[[123 124 127 133 119 128 105 129 118 129]
 [125 124 127 137 119 128 103 124 113 129]
 [134 128 128 131 124 128 130 114 127 126]
 [128 124 127 145 123 128 105 115 103 128]
 [130 124 127 145 125 128 110 112 103 127]
 [122 129 128 116 125 128 127 145 144 129]] | 134

[[133 131 133 124 131 127 115 142 129 130]
 [127 136 136 129 125 129 103 124 127 138]
 [124 133 130 124 129 125 123 129 129 127]
 [126 131 120 128 137 128 156 128 133 136]
 [123 131 128 131 132 131 131 132 132 133]
 [130 130 134 130 132 122 110 123 119 136]
 [130 135 130 122 129 125 123 126 118 130]] | 124

[[122 123 153 132 127 136 104 153 137 126 127 103]
 [125 123 155 130 121 138 105 143 135 124 127 103]
 [120 121 156 130 120 136 104 145 137 119 129 104]
 [127 120 147 138 118 135 125 139 134 138 123 125]
 [121 126 152 127 121 124 117 130 137 130 114 115]
 [119 126 155 133 120 140 102 150 139 120 126 101]
 [121 123 142 133 117 129 128 135 140 136 120 117]
 [127 129 147 124 120 142 118 136 136 122 129 116]
 [123 119 153 127 119 134 104 144 136 121 128 104]
 [128 128 131 130 122 138 117 134 145 114 122 112]
 [123 120 149 132 117 129 124 136 138 134 113 118]] | 120

[[126 124 128 122 128 129 127 129 134 127]
 [121 144 107 127 121 127 131 153 130 119]
 [126 125 128 123 128 129 127 129 134 127]
 [128 136 122 134 125 126 130 133 124 127]
 [131 132 128 137 124 125 130 123 125 132]
 [126 123 129 121 128 129 127 128 135 127]
 [127 127 127 125 127 128 128 130 132 127]
 [126 143 115 138 119 124 133 139 126 127]
 [123 143 110 130 120 126 131 148 130 122]
 [128 139 120 138 119 124 132 132 126 130]] | 126

[[122 121 112 113 111 138 122 118 123]
 [147 118 114 114 113 116 150 127 146]
 [144 139 149 148 150 120 146 142 143]
 [114 124 115 116 113 146 112 116 115]
 [140 121 117 117 116 122 143 126 140]
 [124 138 142 142 142 138 123 132 124]
 [116 128 122 123 121 144 115 120 117]
 [131 140 147 146 148 131 131 137 130]
 [130 126 122 122 121 132 130 125 130]] | 144

[[136 137 117 123 123 117 117 116 137 123 120 124 118 145 148 118]
 [137 137 115 123 122 114 115 113 137 123 119 124 116 148 150 116]
 [121 126 119 144 121 118 119 118 118 147 128 143 119 145 146 119]
 [122 123 139 141 133 139 139 140 121 143 137 140 138 122 121 138]
 [122 126 125 143 125 125 125 125 120 145 131 142 125 138 139 125]
 [135 130 146 123 140 146 146 147 138 122 134 123 145 113 112 145]
 [130 133 115 133 120 114 115 113 128 134 123 133 116 149 151 115]] | 121

[[123 137 116 136 118 142 144]
 [133 127 129 138 120 108 121]
 [134 131 128 135 123 112 123]
 [120 121 125 135 108 118 117]
 [139 123 119 111 134 136 150]
 [118 128 130 133 123 107 114]
 [128 111 124 112 141 121 133]
 [120 119 124 121 118 122 129]] | 134

[[134 131 123 130 129 129 128 131 116 130 130 130]
 [112 125 133 128 129 127 128 124 141 125 119 122]
 [141 106 126 129 128 131 125 131 123 121 138 136]
 [128 124 125 129 128 129 127 128 118 123 130 132]
 [120 143 129 128 127 129 129 126 129 132 124 124]
 [135 124 125 128 128 128 129 130 117 128 130 131]
 [130 119 129 128 128 127 128 131 131 124 130 134]
 [132 122 125 130 127 129 126 129 116 124 130 132]
 [121 112 129 127 127 130 125 125 134 121 126 125]
 [151 127 132 125 129 124 131 135 136 135 139 131]] | 141
---
124	144	108	145
137	152	128	108
108	117	105	106
ans = 105

147	144	141	143	145	146
136	143	148	142	141	136
134	137	151	141	141	135
ans = 151

156	138	122	125	139	147	146
133	131	126	130	131	130	130
129	123	127	132	126	127	123
ans = 127

107	103	102	110	124
136	148	150	150	130
121	115	127	115	130
ans = 127

129	129	125	135	123	135	126
127	126	130	127	123	131	126
113	108	123	134	104	136	107
ans = 123

131	137	133	99
145	129	113	98
142	128	117	136
ans = 117
---
[[104, 137, 138, 124, 134, 126, 141], [125, 135, 156, 129, 144, 122, 141], [148, 127, 118, 138, 138, 143, 119]] Answer: 143
[[105, 100, 121, 133, 111, 133], [112, 111, 123, 128, 123, 125], [145, 140, 139, 118, 136, 119]] Answer: 136
[[133, 130, 123, 124], [119, 110, 154, 145], [112, 117, 122, 136]] Answer: 122
[[117, 145, 110, 115, 102], [111, 155, 139, 147, 109], [102, 105, 146, 114, 110]] Answer: 114
[[126, 124, 156, 106, 116, 110, 124], [121, 135, 147, 103, 126, 112, 106], [104, 138, 149, 109, 109, 99, 123]] Answer: 99
[[117, 129, 122, 110], [121, 130, 150, 113], [122, 130, 129, 132]] Answer: 129
[[131, 107, 120, 129], [140, 126, 107, 153], [153, 117, 116, 135]] Answer: 116
